Each path below is one point turned by a fixed rotation once a step. After each direction that follows a path, write how fast that rotation turns it, in degrees each step (0 if it stays still).
Each turn is a multiple of 5 degrees from 10 to 175, or 0.
Each row of a path follows its step; steps can be skipped.

step 0: -13,-7,-20,-4,33,-21,-3,-49,-26,37,-7,13,-37,24,9,45,36,-5,66,32,11,54,18,47,-26,31,-24,11,28,39,-18,-22,82,3,-6
step 1: -19,1,24,-2,2,75,27,-82,-71,24,-22,-25,1,35,-7,37,23,-6,22,15,29,11,-8,-36,-24,-9,-9,14,63,-28,-23,-8,25,23,-22
step 2: 13,6,20,10,56,6,-28,-41,44,12,27,21,-32,30,-28,40,13,-38,31,-29,-9,66,-32,-34,-5,8,-2,29,65,-23,-19,11,58,23,-35
step 3: -24,23,36,15,-6,29,-11,-36,-21,8,5,12,29,-14,-29,2,34,-33,44,23,37,47,-3,-63,-29,32,3,-61,30,9,-36,42,69,-30,2
step 4: 30,22,-29,33,45,-4,3,-37,-37,14,30,-17,3,35,-11,10,18,-81,47,6,35,50,7,-26,34,52,-44,3,25,-9,-11,-49,29,-15,8
step 5: 31,26,-5,10,-3,21,-22,-30,-50,47,6,41,-21,52,-19,28,-2,26,20,12,65,30,5,-24,-52,-13,-59,-28,21,-44,-3,-6,60,-31,-21
step 6: 4,-14,23,22,65,-1,30,-27,-55,53,58,30,0,2,-38,33,-27,-18,-6,7,2,1,28,-53,-8,36,-7,33,51,8,-41,-7,40,1,-44
step 7: 14,-23,60,6,42,25,0,-42,-8,49,-15,48,-19,29,-75,-1,29,-13,4,43,33,60,-20,-11,-7,17,6,-2,2,12,17,-10,63,-11,41
step 8: 6,11,10,30,10,-6,30,-47,-35,29,56,-16,28,9,-33,44,31,-33,-26,20,89,41,-40,-34,-8,33,5,-18,12,-22,-21,-3,9,55,-4
step 9: -7,-8,24,-6,43,-30,-33,11,-8,0,23,45,22,37,-24,37,8,-25,44,17,59,29,40,5,-15,27,-24,-5,29,-53,32,-19,83,43,14
step 10: -21,29,27,-18,10,-10,58,-28,-44,16,5,41,70,46,-20,14,-4,23,19,45,54,50,15,-15,-2,30,-27,13,68,-1,-35,8,6,-16,-16
step 11: -22,-24,-9,67,70,-21,10,-14,-22,-8,-9,15,-24,45,-37,7,15,30,10,30,29,40,-26,-41,34,5,-39,52,38,-22,-9,-10,60,18,17
11,-2,-4,6,-5,15,12,-8,-6,-10,-14,-9,-17,17,10,2,6,-2,-6,10,16,12,-16,-5,8,-1,1,16,-7,-9,0,-12,-21,-10,20  110
-23,13,2,17,-12,-12,7,2,9,14,-2,-1,-4,-6,-5,-5,7,-16,2,-14,-4,9,-15,-14,-3,16,4,-9,-25,4,7,-1,3,6,18  80
-13,-4,0,14,-7,5,1,-10,-21,-4,7,-17,13,-23,9,-1,-4,-5,-17,-3,9,-10,9,-24,18,3,-4,14,9,3,4,1,-6,10,-10  155
-8,11,19,-10,-16,6,6,15,-2,5,9,18,-4,11,9,13,-11,0,7,-22,-5,-2,6,-12,-13,-1,2,24,14,-12,11,-3,-7,-4,0  90
-1,10,-13,-14,10,2,-6,21,12,-8,-10,-1,18,6,7,-13,16,9,4,-6,4,10,4,-25,13,18,-9,-8,6,-17,-6,4,-4,-4,-4  55
4,12,1,-11,-7,4,3,-15,3,16,-4,0,19,5,-19,-17,-2,-5,-4,-11,-8,9,-14,11,19,-17,-16,0,11,0,19,-12,-8,-1,-4  125
-7,-8,-3,-27,-2,27,-14,-4,-7,-1,13,-1,-7,-6,-13,0,7,4,-10,-2,-11,19,-1,5,-1,13,16,6,-10,-6,-4,2,-3,25,2  60
